How far apart are the two rows of each pair, measured in a hidden way? 0 means very close, and 30 very far. Two or three weighted sums of its numbers give each row a place; it is the straight-line distance between the places.
[1.21 1.13 -0.61 0.63 0.22 0.09 -0.20 0.71 -0.66 0.20 0.64 -0.58]
[-1.45 -0.85 0.33 -0.56 -0.25 -0.68 1.72 0.46 -0.93 -0.90 0.38 -0.18]: 17
[0.94 0.94 -0.56 0.68 -0.09 0.30 0.15 0.14 -0.66 0.36 0.74 -1.03]
[0.63 -0.14 -0.35 -1.32 1.50 -0.38 -0.86 -0.05 1.59 -0.18 -0.21 1.29]: 19
[-0.69 -2.07 0.09 -0.26 0.59 -0.95 -0.54 -0.69 -0.11 -0.67 -0.11 1.05]
[1.97 1.82 -1.29 -0.32 -1.12 1.27 -0.42 0.49 0.49 0.61 -0.24 -1.62]: 10
[2.65 1.17 0.19 -1.20 -1.11 2.01 -0.64 -0.41 0.67 1.89 -0.31 -1.22]
[-0.75 -0.59 -0.72 -0.40 -1.37 0.21 -0.05 -0.82 -0.71 -0.90 0.47 -0.47]: 17
[-0.98 -0.94 -1.13 1.52 0.16 -0.70 -0.40 -0.02 -1.12 -1.19 0.13 -0.04]
[-1.64 -1.98 0.01 -1.08 -0.24 -1.02 1.10 -0.25 -0.72 -1.27 0.22 0.68]: 20
[-0.27 0.90 -0.40 0.99 1.41 -0.49 -1.08 0.96 0.72 -0.45 -0.56 0.33]
[-0.53 0.64 -0.32 0.89 1.17 -0.76 -1.26 1.18 0.46 -0.63 -0.37 0.65]: 2
[-0.68 -0.45 -0.64 -0.07 1.38 -1.41 0.08 0.05 0.65 -0.99 0.05 1.31]
[1.09 0.27 1.91 0.33 -0.18 1.13 1.11 -0.52 -0.73 1.95 0.96 -0.21]: 19
[-1.13 -1.13 -0.93 1.43 -0.14 -0.99 -0.11 -0.34 -1.15 -1.16 0.12 0.03]
[-1.52 -0.69 0.03 1.10 1.34 -1.09 -0.07 0.40 -0.31 -1.06 -0.19 0.73]: 7
[-1.39 -0.91 -0.03 1.60 1.46 -0.68 -0.03 -0.16 0.09 -0.90 0.00 0.20]
[-1.03 -0.50 -0.55 -0.64 -1.31 0.05 0.08 -0.23 -0.93 -1.06 0.60 -0.03]: 20
[1.37 1.43 -0.84 0.79 0.62 0.19 -0.28 0.78 -0.81 0.07 0.87 -0.44]
[-0.64 0.50 -0.20 0.89 1.17 -0.82 -0.86 0.78 0.40 -0.56 -0.42 0.53]: 11
[-0.91 -0.41 1.29 -1.67 0.76 -0.14 1.19 -0.44 0.85 0.13 0.49 1.39]
[-0.28 -0.81 -0.67 0.57 1.74 -0.78 0.23 -0.25 0.00 -0.51 0.80 0.12]: 8
[1.09 1.62 -0.84 0.60 0.59 0.31 -0.63 1.36 -0.73 0.09 0.64 -0.30]
[1.87 0.19 0.81 -1.49 -2.08 1.59 0.30 -1.10 0.45 1.78 -0.38 -1.36]: 14
[0.50 -0.44 -0.80 -0.28 0.35 -0.12 -1.39 0.16 -0.14 -0.24 0.21 0.39]
[-0.10 0.96 -0.67 1.17 -0.37 -0.72 0.92 1.07 -0.08 -0.49 -0.44 -0.67]: 14
[0.96 0.50 2.03 -0.22 -0.26 1.23 0.82 0.07 -0.94 1.80 0.68 0.39]
[-0.80 -1.62 -0.39 -0.32 0.30 -0.39 0.62 -0.66 -0.34 -1.07 0.13 -0.06]: 4
[-1.06 -0.38 -0.26 1.30 2.00 -0.83 -0.56 0.58 -0.24 -0.94 -0.19 0.98]
[-0.46 -1.64 -0.15 -0.32 0.67 -0.48 -1.31 -0.64 0.04 -0.44 0.00 1.04]: 8
[-0.73 -0.70 -1.07 1.92 0.29 -0.33 -0.63 -0.43 -0.75 -1.05 -0.03 -0.49]
[-1.10 0.93 1.46 -0.26 -0.02 0.16 0.62 0.60 0.87 0.52 -0.34 0.63]: 13
[2.59 1.35 0.23 -1.09 -1.23 2.13 -0.50 -0.15 0.42 1.82 -0.49 -1.01]
[1.52 1.21 -0.07 -0.10 -0.88 1.13 0.90 -0.38 -0.49 0.94 0.82 -0.91]: 14
[-1.11 -1.39 -0.36 -0.43 0.42 -0.67 0.49 -0.44 -0.48 -1.30 0.16 0.35]
[-0.66 -1.68 0.05 -1.13 -0.88 -1.07 -0.07 -0.76 -0.65 -0.48 0.17 0.60]: 10
[-1.07 -0.85 0.04 1.42 1.57 -0.48 -0.12 -0.36 0.14 -0.77 -0.06 -0.15]
[1.30 0.72 1.93 0.22 0.34 1.37 0.47 0.33 -0.97 1.94 0.54 0.33]: 12
[0.16 2.29 2.11 0.36 -0.66 1.40 1.29 0.37 1.66 2.10 -0.25 -2.07]
[-0.96 -1.56 -0.11 -0.08 0.61 -1.70 0.99 -0.48 -0.01 -0.72 0.54 0.66]: 10
[-1.16 -1.15 -0.31 -1.09 0.63 -0.83 0.37 0.60 -1.03 -1.48 0.12 1.87]
[-0.90 -0.82 0.22 -0.21 -0.14 -0.21 1.39 -0.03 -0.83 -0.68 0.59 -0.79]: 14
[-0.46 -1.01 -1.01 -0.37 0.10 0.16 -1.44 -0.63 -0.09 -1.02 0.01 0.57]
[0.23 -0.62 -1.46 -0.14 0.56 0.10 -2.16 -0.19 0.10 -0.89 -0.20 0.86]: 8
[1.11 1.42 -0.97 -0.88 -1.66 0.53 0.37 0.52 -0.02 0.05 -0.44 -1.28]
[-0.77 -0.63 0.01 -0.10 0.08 -0.07 1.16 -0.01 -0.41 -0.44 0.67 -1.07]: 26
[-0.22 1.12 -0.54 0.85 1.65 -0.75 -1.56 1.42 0.40 -0.38 -0.41 0.93]
[0.50 -0.02 2.05 1.34 -0.53 0.33 0.41 -0.21 -0.04 1.59 -0.86 -1.14]: 14
[-0.13 -0.31 0.67 -0.16 -2.23 -0.25 1.75 -0.71 0.11 0.24 -0.76 -0.50]
[1.03 0.59 2.03 -0.11 0.08 1.13 0.88 0.28 -0.97 1.85 0.62 0.26]: 18
[-1.10 -1.03 0.02 1.23 1.61 -0.80 -0.02 -0.01 0.04 -0.90 -0.20 0.37]
[-0.10 -1.38 -0.38 -0.11 0.96 -0.51 -1.32 -0.67 0.03 -0.47 -0.17 1.01]: 5
[-0.48 0.42 -0.25 0.95 1.14 -0.53 -0.87 0.42 0.69 -0.45 -0.31 -0.16]
[-0.67 -0.59 -1.22 1.88 0.26 -0.66 -0.81 0.00 -0.82 -1.06 0.11 -0.03]: 8
[-0.64 -0.78 0.21 -0.15 -0.26 -0.30 1.33 -0.12 -0.55 -0.40 0.65 -1.14]
[1.96 0.57 0.47 -1.33 -1.73 1.46 0.17 -0.75 0.42 1.58 -0.70 -1.03]: 18
[-1.85 -1.41 0.31 1.02 1.09 -0.96 0.39 -0.55 -0.13 -0.89 -0.08 0.52]
[-0.49 -0.55 1.20 -1.43 0.69 0.00 1.11 -0.60 0.90 0.33 0.61 1.34]: 12
[0.67 0.78 -0.01 0.82 -1.13 0.35 0.76 -0.31 0.40 0.64 -0.68 -1.06]
[0.01 2.05 2.17 -0.06 -1.06 0.90 1.34 0.24 1.49 2.02 -0.10 -1.75]: 13
[-0.30 -0.86 -0.39 -0.39 1.49 -0.41 -1.60 0.70 -0.19 -0.78 -0.13 2.03]
[0.48 0.11 -0.97 0.76 2.45 -0.42 -0.76 0.54 0.25 -0.59 0.32 0.81]: 8
[-0.09 0.09 -0.48 1.54 -1.25 -0.41 1.42 -0.57 0.33 -0.05 -0.27 -2.49]
[1.39 1.22 -0.93 -0.73 -1.54 0.73 0.12 0.17 0.13 0.45 -0.28 -1.49]: 17
[0.95 1.29 -0.71 0.14 0.16 0.23 -0.12 0.76 -0.89 0.12 0.42 -0.31]
[1.31 1.25 -0.72 0.71 0.27 0.48 -0.35 0.13 -0.33 0.35 0.77 -1.14]: 11
[-0.24 -1.18 -0.29 -0.30 0.94 -0.37 -1.30 -0.29 -0.02 -0.57 -0.13 1.35]
[-0.55 -1.12 -0.58 -0.19 1.11 -0.42 0.12 -0.35 -0.30 -0.95 0.06 0.10]: 12
[-0.38 0.22 -0.31 0.98 -1.10 -0.86 1.44 0.19 -0.25 -0.55 -0.35 -1.31]
[-0.29 -0.87 -1.11 -0.45 0.19 -0.07 -1.55 -0.78 0.10 -0.98 -0.14 0.46]: 12
[-0.94 0.05 0.01 0.45 0.57 -1.15 -0.48 0.34 0.59 -0.37 -0.34 0.46]
[1.03 0.17 2.10 -0.17 -0.30 1.20 1.19 -0.39 -0.95 1.98 0.86 -0.08]: 23
[-1.53 -1.06 0.19 1.23 1.33 -0.83 0.28 -0.25 -0.04 -0.75 -0.15 0.28]
[-0.49 1.90 2.42 -0.31 -1.24 0.74 1.69 0.33 1.24 1.81 -0.22 -1.57]: 12
[1.26 1.35 -0.89 -0.92 -1.82 0.67 0.31 0.37 0.08 0.24 -0.41 -1.40]
[1.57 1.44 -1.16 -0.60 -1.51 1.10 0.07 0.12 0.36 0.31 -0.30 -1.51]: 9
[2.24 0.44 0.58 -1.28 -1.89 1.72 0.13 -0.81 0.69 1.68 -0.44 -1.33]
[-0.77 -1.85 0.04 -0.33 0.69 -1.13 -0.77 -0.52 -0.32 -0.77 -0.08 1.26]: 13
[-0.68 -0.18 -0.99 -0.06 -0.84 0.57 -0.42 -0.44 -0.62 -0.77 0.38 -0.91]
[0.05 -0.24 -0.67 -0.75 0.16 -0.25 -1.51 0.87 -0.36 -0.49 0.12 1.59]: 20
[-0.74 -1.07 -1.05 -0.99 -0.11 -0.37 -1.42 -0.21 -0.33 -1.42 -0.34 1.37]
[0.51 1.08 -0.88 1.75 -0.33 -0.21 0.50 0.36 0.23 -0.22 -0.41 -1.53]: 13
[1.65 1.65 -0.99 -0.64 -1.62 0.96 -0.01 0.24 0.10 0.47 -0.36 -1.53]
[-0.78 -0.12 -0.06 -0.26 0.61 -0.29 0.74 0.93 -0.78 -0.49 0.58 -0.13]: 17
[-0.81 0.15 0.01 0.51 0.72 -1.18 -0.41 0.87 0.27 -0.61 -0.41 0.69]
[0.54 -0.19 -0.92 -0.03 0.36 0.16 -1.71 0.25 -0.11 -0.10 0.05 0.53]: 10
[-0.42 0.28 -0.97 0.10 -0.58 0.64 -0.71 0.05 -0.40 -0.60 0.32 -0.29]
[0.16 0.21 0.41 0.73 -1.53 0.04 1.44 -0.69 0.26 0.70 -0.53 -1.02]: 14
[-1.26 -1.50 -0.67 -1.19 -0.54 -0.62 -0.72 -0.66 -0.08 -1.35 -0.25 1.28]
[-0.53 -0.92 2.65 0.70 -1.51 -0.55 1.32 -0.58 -0.47 1.40 -0.59 -0.95]: 4
[1.98 0.89 0.67 -1.54 -2.03 1.28 0.04 -0.39 0.36 1.37 -0.71 -0.51]
[-0.48 -0.60 -1.12 -0.77 0.22 -0.11 -1.67 0.05 -0.06 -1.28 -0.31 1.30]: 10
[1.16 1.45 -0.16 -0.22 -0.51 1.02 0.71 0.49 -0.62 0.76 0.56 -0.28]
[-0.77 0.24 -0.94 -0.88 -0.44 -0.08 -0.56 1.03 -1.27 -1.25 0.05 1.02]: 13
[-0.20 -0.78 -0.58 -1.09 -0.11 -0.67 -1.20 0.59 -0.71 -0.60 0.14 1.37]
[0.46 0.28 0.47 0.03 -1.44 0.47 1.62 -0.60 -0.52 0.88 0.74 -0.83]: 17
[-0.89 0.97 1.21 0.33 0.31 0.74 0.47 0.21 1.04 0.81 -0.06 0.07]
[0.34 0.05 -1.78 1.15 1.28 -0.56 -2.11 0.84 0.07 -0.81 -0.49 0.74]: 18
[-0.61 -0.71 1.12 -1.40 0.48 -0.30 1.05 -0.77 0.75 0.20 0.41 1.10]
[-0.05 -0.81 -0.53 -0.69 -0.22 -0.18 -1.07 0.00 -0.27 -0.36 0.15 0.49]: 8
[-0.58 0.58 -0.24 0.96 1.05 -0.49 -1.12 0.49 0.88 -0.47 -0.55 0.21]
[-0.33 0.63 -1.11 -0.58 -0.34 0.34 -1.11 1.04 -0.92 -1.03 0.08 0.95]: 19
[-0.91 -0.52 -1.08 1.31 0.52 -0.89 -0.72 0.73 -1.63 -1.46 -0.15 0.97]
[-0.12 2.61 2.26 -0.24 -0.75 0.94 1.10 1.56 1.11 1.95 -0.11 -0.62]: 18
[-1.25 -1.21 0.50 -0.57 -0.25 -0.61 1.69 -0.07 -0.63 -0.61 0.44 -0.33]
[-0.25 2.08 2.42 -0.31 -1.14 0.75 1.90 0.90 1.16 1.98 0.09 -1.13]: 18
[0.56 -0.47 -0.16 -1.47 1.08 -0.49 -0.53 -0.44 1.48 0.02 -0.02 1.19]
[-0.53 -0.11 -0.85 0.36 1.69 -1.13 -0.36 0.10 0.66 -0.85 0.18 1.03]: 12
[-0.59 -0.20 -0.04 0.16 0.43 -0.07 0.84 0.29 -0.73 -0.49 0.55 -0.54]
[-0.94 -0.89 0.22 -0.47 0.01 -0.35 1.56 -0.10 -0.58 -0.42 0.51 -0.77]: 5
[-0.32 -0.87 -0.47 -0.58 -0.09 -0.22 -0.86 -0.08 -0.43 -0.49 0.10 0.87]
[-0.35 -0.18 0.75 0.20 -1.94 -0.36 1.89 -1.04 0.18 0.35 -0.45 -0.88]: 10
[-1.78 -2.07 0.12 -1.37 -0.27 -1.47 1.27 -0.11 -0.96 -1.65 0.02 1.45]
[-0.94 0.92 1.32 0.34 0.13 0.49 0.51 -0.20 1.32 0.63 -0.25 -0.26]: 28
[-0.06 -0.40 -1.39 1.21 0.74 -0.83 -1.42 0.39 -0.32 -0.77 -0.49 0.56]
[-0.54 -1.05 -0.53 0.64 1.14 -0.88 0.72 -0.86 0.28 -0.49 0.52 -0.17]: 19
[1.44 0.31 1.88 0.14 -0.30 1.68 0.86 -1.01 -0.51 2.34 0.89 -0.91]
[-0.16 -0.14 0.97 -1.46 1.14 0.12 0.69 -0.31 0.84 0.31 0.59 1.28]: 10
[-0.52 -0.62 1.30 -1.38 0.63 0.09 1.05 -0.96 1.12 0.34 0.59 0.68]
[0.79 0.71 0.17 -0.24 -1.04 0.79 1.28 0.01 -0.55 0.77 0.56 -0.35]: 14
[-0.46 -1.47 -0.25 -0.17 0.80 -0.51 -1.24 -0.80 0.13 -0.52 -0.12 1.08]
[0.11 -0.84 -0.58 0.19 1.35 -0.14 -1.90 -0.14 0.20 -0.46 -0.18 1.08]: 4
[0.08 2.61 2.17 -0.15 -0.73 1.10 1.44 1.34 0.95 1.85 -0.21 -1.03]
[2.56 1.10 0.37 -1.33 -1.26 1.76 -0.43 0.05 0.33 1.65 -0.59 -0.52]: 5
[1.72 2.21 -0.50 0.80 0.40 1.50 -0.04 0.82 -0.62 0.98 0.68 -0.22]
[-0.18 0.78 -0.39 1.34 1.52 -0.37 -1.20 0.58 0.70 -0.36 -0.35 -0.29]: 5
[0.45 0.76 1.89 1.40 -0.05 0.28 -0.11 0.64 -0.40 1.55 -0.92 -0.44]
[0.94 1.41 -0.11 0.81 -0.65 0.47 0.38 0.53 0.31 0.39 -0.85 -0.49]: 9
[0.54 -0.26 -0.17 -1.42 1.12 -0.70 -0.66 -0.13 1.51 -0.31 -0.42 1.69]
[-0.32 0.59 -0.39 1.32 -0.96 -0.46 1.22 0.11 0.01 -0.34 -0.21 -1.47]: 13
[-0.98 -1.14 1.53 -1.25 -0.04 -0.27 1.78 -1.54 1.19 0.41 0.69 0.54]
[1.18 0.04 2.16 0.03 -0.15 1.28 0.86 -0.44 -0.68 2.11 0.88 -0.28]: 10
[0.27 -0.51 -0.66 -0.26 0.47 -0.17 -1.29 0.25 -0.31 -0.42 0.15 0.93]
[-0.36 0.60 -1.25 -0.18 -0.29 0.71 -1.31 0.72 -0.53 -0.85 0.05 0.34]: 5
[0.49 -0.37 -0.38 -0.82 0.97 -0.24 -0.86 -0.77 1.89 -0.06 0.01 0.60]
[-0.16 0.65 -0.49 1.36 -0.93 -0.82 1.27 0.31 0.01 -0.31 -0.12 -1.42]: 19
[0.23 0.53 -1.60 0.82 1.60 -1.00 -2.11 1.83 -0.44 -1.11 -0.67 1.71]
[2.42 0.74 0.61 -1.18 -1.71 1.79 -0.15 -1.16 0.70 2.00 -0.40 -1.75]: 25
[-1.77 -1.64 0.41 1.03 0.85 -0.97 0.75 -0.91 0.14 -0.93 0.29 -0.01]
[-0.11 -0.78 -0.48 -0.13 1.48 -0.31 -1.60 0.29 0.00 -0.54 -0.10 1.73]: 15
[-0.42 -1.28 -0.30 -0.28 0.84 -0.64 -1.45 -0.07 -0.17 -0.82 -0.26 1.87]
[-0.83 -0.65 -0.48 -0.34 1.52 -1.57 0.47 0.82 -0.49 -0.94 0.50 1.65]: 10
[-0.58 -1.13 -0.99 -0.73 -0.21 -0.30 -1.36 -0.47 -0.26 -1.20 -0.28 1.12]
[1.31 0.95 -0.74 -0.76 -2.11 0.96 0.53 -0.60 0.29 0.52 -0.32 -2.25]: 7
[0.71 0.45 0.07 0.98 -1.30 0.55 1.04 -0.84 0.65 0.87 -0.66 -1.61]
[-1.65 -0.95 0.19 0.93 1.30 -1.29 0.21 0.30 -0.30 -1.32 -0.19 1.25]: 11
[-0.97 -1.51 -0.33 -0.39 0.40 -0.49 0.51 -0.69 -0.16 -1.05 0.15 0.14]
[-0.43 0.08 -1.01 -0.28 -0.87 0.28 -0.59 0.13 -0.58 -0.97 0.26 -0.18]: 9
[-0.24 -0.69 -0.55 -0.62 0.13 -0.45 -1.07 0.14 -0.37 -0.49 0.36 1.09]
[-0.09 1.82 2.55 0.05 -1.80 1.36 1.97 -0.58 1.66 2.34 0.27 -2.75]: 16
[-0.79 -1.01 -0.62 -0.37 0.90 -0.36 -0.08 0.18 -0.39 -1.20 0.07 0.73]
[-1.07 0.35 1.52 0.05 -0.50 0.27 1.01 -0.38 1.21 0.70 -0.22 -0.25]: 17
[-0.31 -0.31 -0.91 0.46 2.15 -0.92 -0.30 0.39 0.16 -0.71 0.46 0.88]
[0.24 0.88 -0.79 1.39 -0.31 -0.28 0.80 0.21 0.17 -0.13 -0.29 -1.61]: 7
[0.61 0.51 0.20 -0.03 -1.04 0.98 1.47 -0.60 -0.61 0.65 0.90 -0.72]
[0.96 -0.26 2.38 -0.20 -0.79 1.12 1.42 -0.71 -1.03 2.04 0.69 -0.24]: 8
[-0.24 -0.14 -0.86 0.19 1.87 -1.04 -0.59 0.24 0.63 -0.97 0.15 1.59]
[0.01 -0.92 -0.42 -0.53 -0.31 -0.21 -1.04 -0.21 -0.28 -0.28 0.16 0.38]: 15
[-0.74 -0.18 -0.13 -0.61 0.02 -0.26 1.01 0.82 -1.17 -0.86 0.60 -0.04]
[-0.47 -1.51 -0.26 -0.80 -0.69 -0.49 -0.65 -0.75 -0.08 -0.30 0.33 0.30]: 19
[1.50 1.56 -0.33 -0.11 -0.17 0.97 0.33 0.61 -0.62 0.86 0.60 -0.17]
[-0.32 1.15 1.00 0.80 0.25 0.88 0.40 -0.24 1.57 0.84 -0.06 -0.61]: 25
[-1.78 -1.32 0.33 0.61 1.06 -1.27 0.42 0.19 -0.34 -1.28 -0.24 1.01]
[0.42 -0.06 -0.55 -1.53 1.28 -0.62 -1.05 0.45 1.32 -0.41 -0.43 2.44]: 18
[0.50 0.90 -0.71 1.53 -0.33 -0.14 0.54 0.32 0.23 -0.20 -0.61 -1.71]
[1.09 0.08 2.02 -0.03 -0.60 1.36 1.03 -0.63 -0.84 2.06 0.81 -0.49]: 22
[-1.02 -1.41 -0.33 -0.69 0.30 -0.67 0.64 -0.23 -0.51 -0.92 0.13 0.56]
[-1.03 -0.48 -0.64 -0.41 -1.31 0.14 -0.05 -0.82 -0.48 -0.83 0.32 -0.80]: 8
[0.73 0.86 -0.49 0.72 -0.12 0.09 0.36 0.10 -0.45 0.08 0.93 -1.09]
[1.72 0.30 0.78 -1.62 -2.08 1.53 0.48 -1.09 0.36 1.69 -0.45 -1.27]: 11
[0.94 0.64 -0.52 -0.86 -2.33 0.64 0.85 -0.50 0.27 0.23 -0.25 -2.09]
[-0.70 -2.05 0.03 -0.40 0.07 -0.65 -0.83 -1.24 0.01 -0.43 -0.04 0.56]: 14
[0.64 0.08 -0.44 -1.41 1.38 -0.43 -0.95 0.03 1.65 -0.03 -0.20 1.49]
[0.60 0.57 1.88 1.60 0.10 0.45 -0.31 0.25 -0.25 1.68 -0.88 -1.03]: 12
[1.01 -0.37 2.23 -0.25 -0.87 1.18 1.56 -1.02 -0.79 1.94 0.94 -0.54]
[-1.19 -1.86 -0.18 -0.72 -0.07 -0.87 0.77 -0.41 -0.54 -1.17 0.33 0.39]: 9
[-0.99 0.76 1.39 -0.15 -0.27 0.17 1.13 0.24 1.15 0.54 -0.27 0.60]
[0.51 0.55 1.82 1.61 -0.14 0.34 -0.08 0.21 -0.16 1.71 -0.69 -1.09]: 11
[1.86 0.61 0.73 -1.84 -1.88 1.46 0.10 -0.36 0.14 1.39 -0.60 -0.50]
[-0.82 -0.82 -0.50 -0.07 1.18 -1.49 0.20 -0.23 0.78 -0.94 0.16 1.25]: 22
[-0.38 -1.66 -0.12 0.06 0.76 -0.48 -0.92 -0.62 -0.13 -0.53 -0.06 0.97]
[-0.84 -0.50 -1.19 1.49 0.26 -0.69 -0.70 0.07 -1.12 -1.09 -0.05 0.24]: 16
[-0.91 -0.61 -1.20 1.41 0.41 -0.69 -0.56 0.17 -1.28 -1.22 0.00 0.45]
[-0.97 -1.31 -0.25 0.15 0.99 -1.43 0.74 -0.50 0.14 -0.85 0.70 0.48]: 13
[0.65 0.54 -0.40 0.13 -0.50 -0.05 0.43 0.02 -0.75 0.07 0.81 -0.74]
[0.21 0.25 2.25 0.85 -0.70 0.00 0.37 0.21 -0.15 1.56 -0.86 -0.79]: 11
[0.92 1.38 0.02 -0.16 -0.20 0.56 0.65 1.20 -1.29 0.65 0.60 0.62]
[0.91 0.60 0.23 -0.37 -1.23 0.87 1.30 -0.45 -0.54 0.88 0.68 -0.77]: 13
[2.35 1.07 0.33 -1.41 -1.32 1.84 -0.57 -0.08 0.26 1.58 -0.53 -0.65]
[1.26 0.20 1.99 -0.06 -0.20 1.31 1.12 -0.47 -0.81 1.99 1.00 -0.15]: 18
[-0.13 -0.11 0.93 -0.68 1.23 0.62 0.70 -0.96 1.53 0.70 0.51 0.13]
[2.38 0.86 0.41 -1.34 -1.52 1.71 -0.34 -0.40 0.32 1.81 -0.22 -0.93]: 23
[-0.03 0.67 -0.35 1.36 1.05 -0.41 -1.26 0.28 0.89 -0.12 -0.20 -0.48]
[-2.09 -1.83 0.59 0.28 0.70 -1.62 0.76 -0.05 -0.49 -1.20 -0.02 1.07]: 15
[-1.09 -0.44 -0.64 -0.68 -1.49 -0.15 -0.15 -0.13 -1.05 -1.03 0.25 0.08]
[0.33 0.93 -0.29 -0.52 -0.27 -0.29 0.56 0.94 -1.27 -0.20 0.33 0.47]: 12
[-0.85 0.95 1.38 -0.09 0.05 0.47 0.74 0.22 1.03 0.46 -0.42 0.20]
[-0.39 -1.32 2.78 1.01 -1.77 -0.50 1.61 -1.63 -0.07 1.69 -0.59 -2.02]: 9
[2.03 0.94 0.38 -1.48 -1.47 1.61 -0.17 -0.41 0.50 1.64 -0.57 -0.67]
[-0.50 -1.89 0.03 0.27 0.51 -0.49 -0.60 -1.36 0.15 -0.41 0.01 0.21]: 18
[0.88 0.74 -0.15 1.23 -1.06 0.80 0.82 -0.51 0.54 0.95 -0.77 -1.73]
[2.21 0.74 0.64 -1.30 -1.74 1.97 -0.13 -1.21 0.55 1.94 -0.20 -1.56]: 19
[-0.34 -0.64 -1.18 0.92 0.51 -0.87 -1.10 -0.16 -0.03 -0.62 -0.40 0.21]
[1.54 2.20 -1.25 0.51 1.17 0.40 -1.00 1.77 -1.02 -0.01 0.60 0.41]: 17
[-0.16 0.76 -0.41 1.07 1.41 -0.58 -1.22 0.89 0.47 -0.51 -0.50 0.39]
[-0.84 -0.93 -0.94 -0.96 -0.06 -0.30 -1.46 0.17 -0.42 -1.41 -0.38 1.48]: 12
[-0.33 -1.19 -0.33 -0.40 1.15 -0.57 -1.60 0.09 -0.08 -0.58 -0.26 1.54]
[-0.26 -0.54 1.14 -0.72 0.68 0.62 1.04 -1.26 1.48 0.54 0.58 -0.02]: 25
[-0.54 -0.52 -0.66 0.14 1.34 -1.16 -0.18 0.02 0.53 -0.94 0.09 1.40]
[-0.02 2.61 2.23 -0.54 -0.75 1.04 1.48 1.34 0.84 1.84 -0.08 -1.06]: 19
[1.03 1.21 -0.66 0.58 0.54 0.17 -0.21 0.65 -0.63 0.04 0.74 -0.63]
[-0.76 0.11 -0.03 0.42 0.74 -1.16 -0.30 0.64 0.40 -0.47 -0.49 0.47]: 13
[-0.32 -1.34 -0.25 0.23 1.05 -0.63 -1.25 0.03 -0.13 -0.58 0.25 1.52]
[-0.95 -0.20 0.14 0.28 0.51 -1.37 -0.12 0.17 0.41 -0.69 -0.30 0.33]: 15
[-1.10 -1.20 0.34 -0.43 -0.50 -0.46 1.94 -0.38 -0.65 -0.45 0.51 -1.06]
[0.02 0.87 -0.75 1.19 -0.51 -0.39 0.73 0.46 -0.03 -0.29 -0.40 -1.17]: 28
[-0.43 -0.46 -1.19 1.03 0.48 -1.23 -1.47 0.35 -0.44 -0.98 -0.53 0.77]
[-0.41 -0.02 -0.98 -0.09 -0.63 0.62 -0.98 -0.36 -0.47 -0.65 0.25 -0.54]: 23
[-0.38 0.23 -0.97 -0.40 -0.41 0.27 -1.00 0.44 -0.75 -1.00 0.19 0.36]
[-1.41 -0.58 -0.15 1.35 1.65 -0.75 -0.22 0.32 0.03 -0.90 -0.40 0.58]: 15
[-0.88 -0.88 0.25 -0.40 0.01 -0.25 1.41 0.37 -0.57 -0.43 0.50 -0.52]
[-0.77 -0.24 -1.19 1.29 0.86 -0.51 -0.98 0.85 -1.32 -1.34 -0.12 0.93]: 25
[0.84 0.63 -0.05 0.70 -1.23 0.59 0.60 -0.48 0.53 0.70 -0.71 -1.22]
[0.59 0.32 1.99 1.60 -0.29 0.47 -0.25 0.10 -0.15 1.69 -0.53 -1.24]: 10
[-1.15 -0.23 0.08 0.61 0.23 -0.91 -0.16 -0.03 0.60 -0.49 -0.25 0.10]
[-1.19 0.66 1.47 0.00 -0.22 0.38 0.74 0.09 1.22 0.52 -0.10 0.05]: 12
[2.03 0.66 0.57 -1.70 -2.09 1.15 0.16 -0.60 0.40 1.53 -0.64 -0.79]
[1.35 1.35 -0.31 -0.07 -0.12 0.96 0.59 0.84 -0.73 0.66 0.77 0.21]: 10
[0.73 0.73 -0.08 1.07 -1.11 0.66 0.75 -0.29 0.53 0.65 -0.67 -1.23]
[0.87 0.95 0.18 -0.04 -0.68 0.56 1.20 -0.14 -0.54 0.82 0.89 -0.40]: 17
[-0.29 0.80 -0.45 0.78 1.63 -0.56 -1.22 0.96 0.48 -0.44 -0.34 0.32]
[-1.81 -1.83 0.43 0.89 0.89 -1.13 0.53 -0.87 -0.13 -0.86 -0.04 0.14]: 17
[0.77 0.51 0.23 -0.25 -1.39 0.73 1.48 -0.64 -0.41 0.93 0.96 -0.91]
[-0.57 -0.16 -0.83 0.05 1.98 -1.29 -0.18 0.34 0.62 -1.11 0.03 1.70]: 16
[-0.11 0.55 -0.52 1.15 -0.80 -0.79 1.26 0.44 -0.26 -0.33 -0.24 -1.18]
[-0.66 0.41 -0.22 0.92 1.00 -0.69 -0.68 0.58 0.61 -0.56 -0.39 0.45]: 9
